In the data rows, the value 128 means zero.
Here are some rows, each followed by its group. Rows of different groups can look alike.
[142 151  59 176 165 104 134 179 153 140 187 146 178 143 216  96 127  37
 218  59 131 132 157 109 207  69 109  91 139 184 153 114] l
[106 139 138 125 121 215  66  51  87  52 126 171  70 114 146 107 142 130
  91 100 194 202  99 159 143 184 107 103 181 101  57 187] p
[122 186 142  73 189 126 110 136  98 137 171  94  82 122 116 135 102 106
 120  26 123 117 127 135  92 155  76 121 185 147 138  73] m
[139 115 112 136 139 105 111 144 164 144 140  96 114 148 126 112 127 112
 182 134 116  96 160 125  97 130 144 104 160 184 126 101] w
[162  58 127 171 150  49 140 126 101 194 159  27 141 174  41 126 171  68
 154 109  93  87 197  44  30 111 145  46 148 164 200  75] l
[ 75 247 124 114 220 160 154 189 150  95  92 179 116   5 199 111  94 126
  76  95 221 113  49 166 197 113  81 212 146  87  78 152] m
[111 106  83 184  74 151 129 130 143 103 141 171 151 126 151 121 124 149
 114 141 132  96 128  99 169  91 153 165 121 125  89 118] w
[114 107 133 125  93 226 125  38 104  14 130 236  39 114 175 121 140 176
  71 136 215 170 108 159 152 159 116 143 157 109  42 175] p
[112 163 115 100 175 185 121 128 145  78 108 173 109 100 178 156 106 177
 107 156 141 125  82 123 140 165  87 149 151  79  67  99] m
[176  69 112 144 145  50 178 136 123 181 170  96 142 157 108 144 196  89
 163 128 115 116 171  94  83  81 146 113  80 141 202  92] l
[ 91 143 145 121  60 163  83 163 197 109  70 119 166 113 114 110  34 183
 181 224 108  82 124 168 125 163 199 112 220 159 113 143] g
[122 119 100 150 138 130  93 144 157 144 126 105 123 147 128 118 116 113
 155 124 123 113 151  95 122 141 116  76 159 170 111 113] w
[114 126  86 191 102 114 101 165 139 135 142 109 171 136 125 109 110  95
 153  97 107  86 152  72 147  81 157 109 170 150 115 124] f
[136 124 121 114 135 110 104 139 156 157 150  81 103 153 119 114 114 109
 177 120 123  97 147 138  97 136 155 103 176 185 139 101] d
[132 128 122 127 142 116 103 134 152 151 145  89 115 147 125 118 107 106
 172 112 127 109 147 123 100 145 146  94 180 173 139 102] d
[155 111 139 127 126 146 142  82  99  76 146 194 107 125 179 139 192 105
 110 127 189 207 112 154 155 104 107 138  89  70 115 188] k
[ 90  98 135  67 103 123 170  78 106 154 136 113 117 137  77 172 127 182
  66 147  86 150 120 164  84 187 151 125  71  93 150 102] g
[127 112  91 152  72 140 135 131 148  98 144 172 124 125 156 122 124 165
 126 144 133  85 125 133 148  96 168 195 130 141  89 109] d
[106 149 151  65 117 118 159 123 136 146  99 120 123 116 100 146 113 176
 100 159 105 131  95 186 131 157 151 169  79 100 146 141] g
[172 152 114 146 125  52 128 206 191 194 134  84 223 137 169 100 133  45
 247 142  90 129 145 145 167  74 161 114 116 153 205 140] l
[195  81 216 120  97  69 202 151 158 157 121 129 129 101 119 160  99 108
 123 182 145 134 202 175  73  94 118 170  60 208 212 136] w
[129 193 119  64 203 100 113 160 157 166 117  94 129 143 160 111 134  94
 189 102 100 153  88 181 163 139 137 112 112 116 139 152] k
[105 145 115 149 106 127 105 129 111 162 120 100 165 127 117 118 145 114
 108 112 104 155  91 118 163 123 140 149 107  81 122 153] d
[ 92 168 157  93 213 147 126  81  59 161 114 101 106 129 104 124 145 121
  72  67 137 184  68 124 148 174  89  96 114  86 145 156] g
[107 138 123  67 174 174 150  59  98 103 157 173  35 136 147 125 145 176
  84  88 172 134  86 177 135 181 120 151 123 137 114 100] p
[109 172 162  96 191 141 119 119 103 128 112 101  64 125  95  92 114 137
 128  78 152  94 103 139 113 154 131 110 197 157 125 137] g
[131 120 124 140 156 108 108 137 137 177 108  89 147 142 119 124 138 108
 139 139 108 150 128 104 128 138 115  98 109 125 137 135] w
[135 160 157  85 164 139  99 136 129 124 140 100 110 120 145 162  94 134
 147 106 127 119 125 126  83 166 105 124 201 140 133  77] m
[110 118  61 204  93 110 110 180 156 126 169 121 185 130 161 109 109  75
 177  86 107 101 161  74 172  65 157 104 160 162 112 119] l
[ 57 134 121 120 108 170 116 110 119 113 107 128 120 119  89 122  64 168
  83 122 110 116 118 123 122 179 136  92 164 130  90 121] g
[125 115 121 149 101 116 146 127 121 148 124 131 171 115 144 136 170 141
  96 153 109 135  99 113 166  91 140 187  59  77 131 140] w
[138 134  63 178 200 100 138 146 118 148 197 127 145 149 178 100 157  36
 179  36 137 145 163  78 173  81  96  72 131 169 153 114] l
[138 120  71 192 114 111 123 193 178 140 152 131 212 133 184 104 102  68
 219 140 103 123 167 100 174  81 143  88 150 175 150 120] l
[ 91 150 143  95 129 189 124  90 102  90 130 145  99 148 128 112 111 171
 101 121 153 151  70 188 139 196 141 126 117 125 127  90] p
[113  72  99 226  83 110 112 158 126 128 139  96 161 142  69 114 114 108
 130 126 106  55 191  16  88  78 166  87 187 157 108  98] l
[ 61 132 138 144  19 179  97 172 191 107  33 123 194  91  82 118   4 213
 125 255  75  93 121 143 133 178 190 116 187 121  87 159] g
[149 124 117 132 141 101 108 153 169 160 145  84 106 160 121 113 112  99
 187 120 119  94 165 130  92 125 153  96 173 199 148 100] w
[110  70 111 235  79 108 100 152 109 130 114  79 156 130  34 108 114 104
 119 126 103  37 188   0  72  82 167  76 202 160 100 103] l
[123 146 125 152 124 106  93 140 109 180 122  75 188 135 108 120 144  93
 119 106  97 146 102 108 155 108 134 137  98  81 144 156] w
[159 112 134 111 147  87 148 133 155 174 121 105 129 147 129 138 164 133
 148 163 115 127 132 138 107 123 128 139  77 130 159 117] w
[104 188 141 104 108 147 143 198 197  96  89 152 158  46 162 139  59 177
 139 192 147  80 103 185 133 129 135 208 160 115 102 116] m
[143  22 105 164 108  59 118 179 239 149  85 120  48 198  28 126 147 174
 154 191 118  29 255 115   0 111 119  21 141 255  83  49] l
[ 98 125 152  84 157 141 183  74  59 135 102 146  91 112  80 152 144 178
  16 112 127 151  87 132 132 166  99 146  54  68 130 133] g
[ 84 172 113 107 133 118 118 149 132 167 119  98 185 117 128 127  88 101
 139 106  85 170 108 146 175 143 125 100 109 112 148 153] k
[133 143  95 153 108 102 149 164 143 139 145 153 193 124 190 130 154 109
 135 124 114 141 114 125 205  51 143 175  59  98 137 146] f
[151 125 126 123 151  77 173 166 161 165 124 134 154 145 178 154 163 110
 153 146 127 156 149 150 154  84 101 130  43 141 165 127] f
[164  89 121 138 174  66 176 123 102 169 172 104 122 157 115 134 186  90
 144 101 126 116 159  99  93  96 129 105  97 151 183  94] f
[132 103  87 155  72 122 139 144 162 109 156 153 134 137 148 120 128 147
 152 133 126  68 139 124 136  84 172 180 143 154 102 100] w
[145 110 109 139 117 136  93  93 119  82 178 137  89 140 147 108 146  67
 167  76 176 159 163 144 101 127 145  74 197 147 100 149] k
[112 195 168  83 194 120 115 134  76 170 118  83 140  89  92 152 113 108
  66  64 117 163  82 120 115 167  54 131 117  67 145 126] m
[ 95 182 127  80 203 148 121  96  79 152 144 120 116 136 151 122 141 108
 105  56 136 202  70 168 172 172  94 100 107 100 151 146] g
[155 103 139 141 155  78 165 149 136 180 110 121 157 147 146 155 158 113
 133 158 124 146 147 111 136  92 104 119  60 127 167 128] f
[124 118 137 130  26 113 139 182 210 138  70 118 197 105 105 127  75 177
 164 255  75  91 137 164 130 125 184 187 101 126 146 143] d
[142 100 171 156 129 106 145 139 123 145 134 115 121 110 106 132  71  72
 121 103 144 146 204 117  95 124  80  87 127 211 169 137] w
[199  95 103 160 110 103 154 131 140  69 177 188 101 126 193 116 186  64
 183 118 189 125 175 129 134  43 137 145 126 158 129 151] f
[131  55  89 183  59 100 147 141 142 118 163 122 130 144  95 129 134 137
 137 140 117  35 186  72  77  80 193 131 161 164 114  74] f
[142 142 178  75 138 162 101  52  85  91 122 137  66 113 120 124 172 119
 101 109 177 205  86 191 121 169 120 139 135  83 107 195] p
[167 101 117 151 103 135  92  97 129  81 168 147  79 135 141 102 155  73
 171  96 185 134 167 135  91 113 135 108 184 163 114 155] d
[135 160 163  84 126 139 144 136 110 123 104 150 155 103 142 172 113 181
  83 152  90 151 102 138 147 146  68 193  72  77 149 111] m
[149 103 135 139 138 109 146 132 133 152 117 125 139 141 137 147 148 136
 124 167 124 140 136 124 126 117 124 131  82 137 138 117] w
[150 132  99 206 107 118 146 213 195 104 100 180 205 108 197  98 102 115
 208 193 131  81 154 101 205  46 144 149 128 166 139 146] l
[140 148 125 131 112  78  98 148 136 188 143  64 157 138 105 115 148  85
 155 102  93 118 114 130 123 104 158 146 118 114 157 137] w
[126  48  91 211 113  98 134 126 119 149 154  96 163 156  82 123 128  93
 148 138 109  95 197  25  79 113 136  45 162 176 150  77] l
[104  70 105 218  75 122 108 142 104 131 122  91 152 137  56 119 117 125
  99 132 105  61 171  22  78  99 166  78 185 141  98 104] f
[151  66 100 145 112  91 160 156 180 137 141 136 100 161 123 143 153 142
 163 162 126  69 200 112  79  97 147  95 122 188 127  71] f
[124 126 135 125 159 124 111 126 133 163 107  97 144 140 114 132 130 115
 126 138 114 157 119 121 126 148 116  95 114 135 135 140] d
[132 120 115 149  94 119 144 132 126 147 126 132 163 125 135 137 156 142
 104 149 112 129 106 117 162  92 141 179  64  88 123 138] w
[ 60 138 121 122 151 170 116  94  86 116 123 115  86 118  67 114  84 153
  57  75 124 120 122  99 115 187 120  81 163 133  89 119] g
[104 148 116 121 108 122 124 159 159 135 115 104 141 115 111 102  72 130
 150 130 102  93 136 141 131 136 156 123 154 160 123 126] k
[ 81 237 127 124 154 171 128 214 186  87  67 173 165   7 195 105  59 148
 112 157 186 101  62 173 201 110 110 213 160  90  74 156] m
[101 175 136  78 201 136 123  93  81 163 136 114 116 132 138 127 141 110
 101  64 134 206  67 161 165 177  95  98 105  93 153 144] g
[199 116 108 160 120 106 150 141 144  70 171 191 100 125 212 109 185  62
 198 114 193 126 171 144 152  39 130 153 130 162 132 164] f
[150 129 177  71 125 164 124  49  87  85 121 179  57 121 146 133 192 152
  86 140 190 200  79 210 126 161 120 175 101  74 112 189] p
[ 64 148 124 111 137 160 117 108 107 123 122 117 108 118  86 119  73 152
  79  95 112 121 118 124 125 174 129  95 158 133  94 126] g
[119 106 130 122 101 222 117  46  98  20 130 229  45 111 165 126 149 176
  76 135 212 178 101 167 149 160 114 149 148 102  49 172] p
[156 108 133 159 121 144 102  82  86 103 138 145 116 120 130 117 177  76
 122 108 171 191 130 113 132 121 106 105 134  95 117 187] d
[158 137 144 139 140 139  97 111 109  78 134 135  77 116 131 100 153  76
 157  88 190 138 143 137 115 106 132 106 193 137 109 185] k
[101 148 117 146 104 156 138 142 135  92 112 173 131 106 159 116 112 161
 106 131 144  96  99 123 182  97 150 179 126 113  80 145] k
[ 93 171 143  72 218 164 115  54  54 155 137 108  81 141 108 124 151 128
  66  48 139 201  59 155 151 206  80  98 115  89 130 148] p
[112 129 109 145  48 128 105 173 204 133  98 111 180 115 112 110  52 156
 177 194  79  76 144 147 126 132 181 144 156 166 128 125] d
[123 118 111 164  94 123 131 130 120 143 124 140 178 118 132 136 153 140
 101 144 109 143 104 103 169  99 141 176  73  81 124 145] w
[161 103 133 167  99  57 118 185 178 186 110  64 214 143 102 113 115  82
 216 190  77  95 168 103 101  92 177  98 147 156 193 125] l
[139 125 114 120 144 118 113 137 152 142 141  97 106 150 128 124 118 123
 172 131 118 104 148 135 104 143 147 108 165 170 130 104] d
[131 116 122 186  94  96 111 168 137 135 127  89 134 131  88  99 118 105
 157 106 124  37 165  66  95  72 185 120 193 166 114 119] f
[103 148 118 148 106 132 103 132 118 154 127 102 173 126 122 123 130 120
 112 116 102 143  92 114 165 124 140 146 108  93 123 151] d
[110 145 144  85 141 178 125  95 103 100 131 159  94 155 141 117  98 174
 101 130 165 159  67 186 140 201 126 136 117 125 132  95] p
[164  87 122 162 143  50 143 153 130 198 155  54 173 160  87 123 168  69
 176 128  95 111 169  78  75  97 143  78 127 144 204 100] l
[110 149 171  55 217 126 141  71  69 140  95  82  55 117  46 124 119 117
  60  84 111 168 113 122  86 204  74  69 102  94 130 164] g
[169  95 127 161 184  42 146 135  95 200 168  49 146 160  81 116 182  52
 163  84 109 112 168  71  75  99 124  76 121 152 203 102] l
[134 143 122 134 111  89 104 150 137 177 141  70 160 136 107 113 143  94
 154 108  96 114 109 130 128 104 164 145 120 118 139 138] w
Which 4 groups are nearest to each row below, nearest first, going by the distance to the centre of the group?
[147 125 115 186 119 122 151 188 176 113 101 169 180 114 177 106 111 126
 181 190 136  78 146 102 184  71 140 148 132 160 142 140]: f w d l
[138 140 166  90  94 143 125 155 150 105 111 136 134 110 119 157  76 187
 127 168  94  87 133 140  94 152 114 176 150 130 132  80]: d m w g
[113 188 167  84 174 124 110 142  95 163 112  77 144  96 101 153 102 123
  86  89  96 161  89 119 111 171  62 132 127  76 152 118]: g m k w
[111  22 118 204 111 122 105 127 127 138  90  77  90 167   7 131 125 160
 104 176 118  42 221   0   0 153 124  14 195 174  81  74]: l f d w
[103 131 133 134 110 218  75  53  88  44 131 185  60 116 151 113 131 139
  94 101 201 187 105 152 145 172 111 107 187 108  53 184]: p k g m
[115 107 130 128 100 228 110  40  98  14 125 241  46 115 162 131 146 171
  74 136 215 182  98 161 154 164 110 139 150 100  44 173]: p k g m
[144 102 113 184  51  98 111 207 217 144 108  98 214 128 115 106  75 116
 241 229  82  62 176 110 100 105 198 103 192 176 158 112]: l d f w
[ 98 202 119 103 147 151 134 175 158  96 117 152 121  44 186 134 113 144
 107 111 191  94  70 177 145 113 149 220 171  84  82 120]: m k d g
[115 145  95 143  98 127  86 140 150 136 145 100 135 130 121 103 108 117
 153  94 113  95 122 127 139 115 172 142 168 151 109 117]: d w k f
[114 156 114 126 156 153 120 140 135 124 126 134 131 129 168 130 103 121
 146 110 132 145 117 126 168 139 124  97 153 136 110 129]: k d w m
[136 145 139  52 194 136 177  85 123  78 117 162  26 116 116 121 111 154
 100 116 130 116 127 164 113 173 102 122 108 137 106 145]: g p k m
Which 3 groups are nearest to each row below, nearest first, going by the distance to the group's nearest row?
[159  32 145 172 155  44 152 101  75 206 171  21 113 177   1 130 190  76
 127  99  97  75 207  14   0 120 145  37 154 157 203  66]: l f w
Which 3 other groups have their centres nearest to the centre of group p, nearest first?
g k m
Which 3 other groups have their centres nearest to the centre of group l, nearest first?
f w d
Which 3 groups are nearest to each row below, nearest first, going by the average distance to the group's rows?
[119 129  73 202 102 110 111 180 149 130 150 121 188 126 153 105 108  76
 169 100 105  95 152  73 178  62 149 115 142 152 116 129]: f w l
[ 90 156 140  97 160 156 117 103  98 149 120 109 138 127 122 123 120 128
 107 108 121 187  81 146 158 175 118  86 130  98 137 141]: g k p
[155 105 146 129 126 142 148  80  94  84 131 185 110 113 160 139 192 111
  97 128 190 204 115 139 153 108 110 136  90  70 120 190]: p k w
[141 132 126 139 171  78 125 163 143 191 117  80 168 147 125 134 138  75
 156 127 105 163 150 112 135 109 102  69  91 138 167 133]: w d f
[123   2  71 230  51 121 152 137 154 105 149 146 182 156 101 146 121 149
 141 216 108  76 219  37  71 107 173  64 152 170 131  51]: f l w
[ 56 127 144 143  78 170 101 130 132 111  58 106 136 108  47 113  39 189
  81 174 103  86 126 102 106 182 158  89 184 125  90 136]: g d w
[ 98 148 145  86 142 180 143  74  96 120  93 163 112 122 135 144 136 189
  66 157 140 186  54 168 165 194 109 155  77  71 122 145]: p g m
[195 123 105 162 122 110 147 146 145  65 176 199 104 127 217 102 182  62
 201 102 197 126 161 146 161  40 124 157 139 160 132 169]: f k w
[103 150 153 136 128 128 100 129  89 161  84  73 147 111  60 122 127 132
  84 114 104 113  97  89 126 120 148 128 140  84 117 157]: w d g
[104 157 115  97 142 116 174 134 125 147 130 143 159 111 149 143 121 133
  99 115 107 162  97 151 180 134 112 150  48  95 140 144]: w k d
Which 4 groups are nearest to each row below, nearest first, going by the average distance to the group's rows?
[174 140 168 110 134 157  81 106  94  63 156 149  79 111 148 136 145 100
 142  85 181 151 145 135  83 125  90 128 212 125 106 125]: k p d w
[149  79 138 144 138  78 163 147 139 177 109 115 141 151 111 156 168 127
 123 170 123 130 165 101 102 108 111 102  71 140 157 122]: w f d l
[ 93 147 168 113 147 152 114 108  93 151  81 100 142 120  76 125 113 156
  94 148 117 147  90 124 130 180 127 100 143  94 129 150]: g d w k
[166 100 118 154 102 143  94  96 123  73 169 155  76 134 145 103 154  80
 170 105 186 131 165 132  96 113 140 109 190 165  98 149]: k d f w
Group d spreads out most along one direction. Which 3 other groups' directions of most spread are closest to that one, closest first?
g k m
Which 3 other groups have their centres nearest to the centre of group f, nearest first?
w l d
Group m spreads out most along one direction. Which 3 other groups' directions of most spread are closest to that one, closest first?
l p d
Group l spreads out most along one direction. Which 3 other groups' directions of most spread are closest to that one, closest first?
f m w
Which 3 groups are nearest to each row below, nearest first, going by the distance to the centre of the group?
[ 97 151 142  64 203 172 148  41  56 135 137 151  63 134 131 135 172 164
  45  73 157 191  52 166 159 195  81 139  75  81 129 139]: p g m
[137  41  70 198 140 106 179 105 103 128 203 150 123 159 128 136 167  97
 124  98 134 113 196  40 102  98 106  65 121 172 145  54]: f l w
[107 135  69 188 105 120 105 172 150 123 159 120 179 132 165 107  99  84
 165  86 115 108 151  89 182  69 150 120 158 149 105 119]: f l d
[ 96 142 155  92 100 182 128  98 138 122  71 159 155 113 134 135 107 211
  95 220 117 168  61 184 166 196 142 159  95  72 119 159]: g p m
[143  69 110 147  72  78 154 134 133 164 159  96 159 153  95 150 167 127
 130 141  99  97 155 103  91  81 182 138  88 111 149  93]: f w l
[153  72 167 152 115 149 146  66  67  78 109 170  85 119 103 138 191 137
  63 159 187 163 139 100  97 115 118 130  98  76 109 176]: p k g
[119 155 125 105 164 179 124 128 125  89 115 166 114 101 177 168 115 176
 101 154 136 128  97 113 131 167  94 144 151  79  88  99]: m g p
[165 203 127 126 152  66 153 197 148 160 120 122 168 107 186  93 159  86
 178 111 124 100  90 157 205  20 144 216  74 115 158 176]: w k f
[135 167 135  72 171 129 151 139 123 106 157 150  80  97 152 148 110 151
 104  81 143 101 111 153 116 139  88 186 134 132 127  79]: m k g
Group k spreads out most along one direction. Which 3 other groups' directions of most spread are closest to that one, closest first?
p d g
Which 3 other groups have their centres nearest to the centre of group d, nearest first?
w k f
Which 3 other groups have their centres nearest to the centre of group k, nearest first?
d w g
Which 4 groups are nearest to each row below, nearest first, going by the distance to the group's nearest row?
[ 99 129 134 131 114 222  80  49  87  41 123 188  64 116 144 119 131 137
  89 105 198 193 107 154 142 178 111 108 177  95  56 186]: p d k m
[ 89 128  79 122  69 134 106 162 189 134 149 114 170 132 122 128  48 125
 178 139  78 114 149 162 126 151 179  90 169 157 124 110]: k d w g
